One turn moves each row of this set onto another row. After a few examples, where does it send each row asked below?
Dis: | -4.69 |  4.04 |  0.58 |  0.28 | -0.86 |  3.98 | -0.78 |  2.12 |  0.33 | -0.62 | -0.86 | -1.39 | -0.49 | -2.23 | -1.64 | -0.41 |  1.44 | -0.67 |
kal: | -0.11 |  1.35 |  0.74 |  0.48 | -0.22 |  5.12 | -3.23 |  3.21 | -2.69 | -1.71 |  1.35 | -3.96 | -1.42 | -1.99 | -1.86 |  2.70 |  0.17 |  0.33 |
Dutov: | -0.72 |  2.78 | -1.18 |  1.14 | -2.71 |  4.11 | -0.19 |  2.86 | -2.19 | -1.06 |  0.20 | -4.60 | -2.61 | -1.72 | -1.83 |  1.52 |  3.16 | -1.68 |
vofo: | -1.56 | -0.60 | -1.73 |  0.84 | -1.57 |  3.42 |  0.16 | -0.45 | -1.64 | -1.49 |  3.72 | -1.96 | -1.87 | -1.25 | -0.03 |  2.66 |  0.57 |  1.97 |
Kud: | -2.70 |  1.49 | -0.45 |  2.51 | -1.64 |  2.90 | -0.83 |  3.03 | -1.73 | -2.93 | -3.83 | -1.80 |  1.28 | -1.91 |  0.90 |  1.02 |  0.70 |  0.09 |
kib: |  0.50 |  2.33 | -2.37 |  3.09 | -1.58 |  2.59 | -2.61 |  2.24 | -4.76 |  0.11 |  0.76 | -3.32 | -4.05 | -0.39 | -1.10 |  1.33 |  0.68 | -0.04 |
Kodip: | -3.09 | -0.23 | -0.45 |  3.91 | -1.44 |  0.87 | -0.46 |  4.22 | -2.20 | -2.19 |  3.26 | -0.73 |  0.01 |  0.42 | -0.76 |  1.85 |  0.03 |  2.72 |
gib: | -1.53 |  3.39 | -1.02 |  0.15 | -0.05 |  1.71 | -1.36 |  4.69 | -3.11 | -1.05 | -0.41 | -1.21 | -3.30 | -0.38 | -4.48 |  2.12 | -0.15 |  2.66 |
Boke: | -3.87 |  1.10 |  1.97 |  1.80 | -1.03 |  0.08 |  0.08 |  2.55 | -2.59 | -3.42 |  0.11 | -2.05 | -3.01 | -0.88 | -2.37 |  3.71 | -1.21 |  1.73 |
Nop: | -2.00 |  3.15 |  0.31 |  1.57 | -3.98 |  2.61 | -0.24 |  2.79 | -0.36 | -1.91 |  0.10 |  0.66 |  0.03 | -0.97 |  1.72 |  0.53 |  2.15 |  1.36 |
kavak: | -4.81 |  4.09 | -1.19 |  2.07 | -0.49 |  1.86 | -2.25 |  1.62 | -2.32 | -1.87 | -2.38 |  0.33 | -3.01 | -1.92 | -1.66 |  3.21 | -0.07 |  1.02 |
nokiz: | -4.54 | -1.04 | -1.57 |  3.11 | -0.72 |  2.33 | -1.68 |  0.67 | -0.73 |  1.59 |  0.51 | -2.75 |  0.04 | -0.44 | -0.29 |  2.72 |  1.59 | -0.41 |
duro: | -4.03 | -0.66 |  0.63 |  1.26 | -2.82 |  1.40 | -0.62 |  1.95 | -3.02 | -2.82 | -2.13 | -1.85 | -4.57 |  1.15 | -1.10 |  2.57 |  1.17 | -0.17 |
fik: | -2.58 |  1.64 | -2.96 |  1.39 | -0.51 |  2.64 | -1.33 |  0.98 | -0.63 | -1.15 | -3.38 | -1.30 | -4.32 | -0.30 | -0.31 |  1.60 | -0.12 |  2.32 |
kog: | -0.57 |  1.60 | -3.48 |  2.35 | -0.27 |  3.09 | -1.70 |  2.15 | -3.30 | -0.41 |  1.50 | -1.85 | -0.59 | -1.39 | -4.11 |  2.39 | -0.34 | -1.26 |
rit: | -4.23 |  4.43 | -1.33 |  4.23 | -2.08 |  0.33 | -0.47 |  2.50 | -1.06 | -2.13 | -1.22 | -2.96 |  0.33 | -1.97 | -0.91 |  0.53 |  0.96 | -0.94 |
keges: |  0.54 |  1.76 | -0.41 | -0.96 | -1.49 |  0.44 | -0.30 |  3.60 | -2.61 | -1.59 | -1.30 | -0.57 | -3.76 |  0.76 | -1.11 |  0.84 | -1.00 |  1.02 |
kapin: | -3.97 | -0.83 | -0.49 |  1.79 | -1.87 |  1.14 |  1.97 |  1.17 | -1.43 | -0.33 |  1.94 | -0.72 | -2.04 |  0.79 | -1.70 | -0.29 | -0.08 |  1.80 |
medi: | -0.31 |  1.93 | -1.37 |  2.34 | -0.70 |  1.35 | -2.04 |  3.72 |  0.23 |  1.87 | -0.30 | -1.99 |  1.17 | -0.28 |  0.91 |  1.03 |  0.32 |  1.46 |
sopaz: | -3.72 |  2.10 |  2.10 |  2.71 | -1.77 |  2.08 | -1.74 |  1.12 | -1.21 | -0.86 |  3.76 | -1.19 | -3.32 | -0.22 |  0.69 |  1.23 |  0.26 |  1.69 |
tapan: | -1.00 |  0.97 |  1.08 |  2.44 | -2.15 |  0.24 | -0.69 |  3.51 | -1.87 |  1.38 |  1.34 | -3.69 | -0.66 |  0.34 | -0.75 |  1.97 |  1.23 | -2.85 |

Nop moves to vofo
rit moves to Kodip
keges moves to fik
Now these:
tapan moves to medi
kib moves to Kud
Boke moves to gib
kal moves to Dis

